The same turns and mirrors carry the whole set onto itself, and each row onto the other rows of its family. Which rows share a family with each named row? Give them in list order.
These 15 rows form 5 families of 3 rows each.
gasa: [-43 -30  17  40  21   5   0 -22  23  -8]
Piru: [ 39 -23  21 -32 -36 -37 -68 -32  17  29]
lozil: [-45  49  13 -22 -26 -52 -17  20  13  25]
gedem: [-35 -26  12  37  30   8 -13 -13  29 -11]
fede: [-43 -19  15  26   6   3  14 -22  17 -25]
bubav: [ 38 -39  13 -23 -34 -25 -52 -40   8  30]
razi: [-33  60   1 -24 -23 -42 -11  22  12  20]
Deda: [-36  48  23 -26 -28 -59 -27  11  -2  38]
zake: [ 30 -39   8 -33 -27 -30 -69 -36   7  27]
Vum: [-32 -33  17  29  22   5 -12 -32  31 -20]
labo: [ 35 -44  19 -24 -18 -17 -66 -33   2  19]
pufeg: [-40  48  17 -17 -19 -49  -9  28   5   9]
pifeb: [ 40 -29  10 -18 -27 -36 -60 -41  20  35]
Rupev: [-31  48  10 -29 -23 -48 -16  32  -3  33]
sanop: [-38 -39  15  36   8  12  -3 -17  25 -25]

The rest of the family of sanop: lozil, zake
The rest of the family of bubav: gasa, Rupev
The rest of the family of labo: fede, Deda

The same turns and mirrors carry the whole set onto itself, and each row onto the other rows of its family. Which rows share a family with each named row? Give them in list order.
These 16 rows form 4 families of 4 rows each.
sipi: [ 10  -7  -6  25 -21  34 -10   6  43  54  26  11   7 -25   5 -23 -29 -10
  29  15  18 -65  47 -20  36  34   8  30  28 -35  23 -28  13  -7  46  42
 -13   6 -79  16 -19  65 -15  20 -31  33 -19 -59 -41 -52  13 -30  59]
zegiv: [ 18  18 -15   6  37  25   5  27  34  25 -16   8  -3 -27 -17 -20 -13 -19
  24  -9  54 -35  67  -5   9  10  14  36  -8 -16  26 -11   6  15  18  34
  24  -8 -56 -11 -38  53   0  -8  10  32 -11 -74 -83 -55  37 -44  70]
laz: [ 34  -6 -19 -28  71   9   8  15  -3  36 -30  -4  -6 -31  33 -62 -55 -13
  20 -31  54 -44 -16 -29 -13 -20  22 -27   0 -34 -26  42  -3  19 -31  94
 -18  13 -89 -45  28  24  11  11  52  15  12 -66 -42 -61  -8   3  38]
Puru: [ 40 -12 -15  18  -6  -7  11  30  22   7  58   3  -5 -32  26 -42 -37 -30
  11 -35  22  -4 -43 -51  16  50 -13  35  73  30   9   1  -1  38  20 -29
 -10 -29 -11 -40 -48 -15 -13  31 -18  41   8  16  -1  14 -44  -8   9]
debo: [ 27  22  35 -30  42  22   1   1  -5  41  -7 -46  14 -40  14 -52 -76  24
  16 -33  91 -43 -40 -43 -19  -2  43 -38  -9 -44   5   6   8   9 -44  94
 -28  28 -70 -30  -4   6   7  -2  20 -34   3 -39 -27 -50 -12  18 -10]
baf: [ 20 -20   6  -2  -5  43 -27   8  27  40 -26  -8  32 -26  14 -29 -36 -46
  44  34  25 -22  59   9  -3  31  -1  51  13 -26   0 -21  15  12  24  -2
   9 -13 -58  36 -28  45   3  -1 -27  36  29 -24 -32 -50   8 -29  66]
vug: [ 20 -38 -32  20   5 -13 -26  31  23 -26  58 -24  14 -61  -6 -45 -24  19
  15 -22  -4   9 -54 -45  -9  57  -4   0  53  34   9 -16 -14  -1  -2   5
 -34  -5  26 -15 -46  22 -22  32 -10  47  20   7 -17  22 -15  50  12]
lovu: [ -1  -6 -12 -35  51 -30   6 -39  61   2 -31 -57   6 -11 -57 -15 -21  28
  39   3  -2   7 -10 -17   0  21  -9   3  -5  23  10  21  15  33 -32  28
 -11  20   4  -7 -51  31 -49  39  41  -1  14  35 -28  39 -27  48 -35]
bibo: [ 15 -24 -33  41  -1 -41   7  31  36   7  53  -9  -5 -47  35  -9 -31 -18
   0 -32   6  -9 -42 -49  17  41  31  -2  66  43  12  12   9  49  32 -18
 -11 -15 -14 -44 -20  35 -23   7 -28  47 -38  -9 -14  29 -37 -18   9]
Safun: [ 11  26  22 -41  52 -20 -17 -29  -1  12   5 -35  20 -35   5 -68 -61  15
  23 -26  51 -65 -19 -51 -39 -13  45 -61   7 -27  10  29  19  24   2 101
 -24  28 -82 -19  10  35  25 -14  14  -3  -8 -35 -22 -44 -17   3 -17]
larem: [ 30  10  50 -27  42 -61 -17 -26  37  -4 -68 -51  10  18 -53 -26   0  41
  32 -21  42 -10 -55  -2   8  20  -3  -2  -5   4  20  16   1  26  -2  45
 -13  31 -41 -12 -28  44 -64  64  49   0   0  10 -35  58 -23  18  -9]
Kun: [ 22  -9  53  14  27 -27 -19 -25  16  40 -70 -55  15  -5 -40 -14 -40  29
  41 -20  47   3 -32 -11  34  11  19  -1  -4  15 -19   1   1  43 -13  46
  16  49 -11   2  -9  40 -69  59  58  -8  28   6 -49  51 -22  28  -5]
kepaz: [ 11 -17  14  54  24 -13 -36  20  19  15  50 -36  16 -33   7 -13 -23   0
   8 -14  20   1 -42 -51 -14  56  -7  -2  59  40  33  13  15  40  19 -28
   4 -23 -12 -13 -54  -3 -27  11 -30  53 -14   7 -22  37 -40   5  63]
gokom: [ 33 -20 -26  16 -11  32  18  13  54  27 -29   8  14 -42  13 -33 -22 -12
  35  25  35 -38  53  -4  -4  34  17  56  -6 -46  30  -8  34   0  24  10
  -6 -31 -76   0 -39  72  -1 -16 -24  36 -10 -31 -27  -6  23 -46  70]
gitef: [ 18  31  41 -50  49   5  -5 -20  14  73 -20 -10   1 -45  25 -53 -74  16
  68 -34  40 -57   0 -19   1  -7  48 -44  -9 -35 -13  10  16  11 -32  90
  -1   9 -77 -36  20  26  20   9  19  13  15 -44 -16 -16 -39 -18 -18]
sogu: [ 20 -18  48  -2  17 -35 -22 -34  35  -5 -56 -22   6  -5 -46  -9 -48  10
  32 -28  35   5 -41  -7 -10   4  18 -16  -9   7  -1  64  11  43   8  45
 -21  49 -30 -32 -19  27 -88  13  42  10  11  43 -21  44 -36  44 -20]

The rest of the family of sogu: sipi, kepaz, gitef
The rest of the family of bibo: baf, Safun, Kun

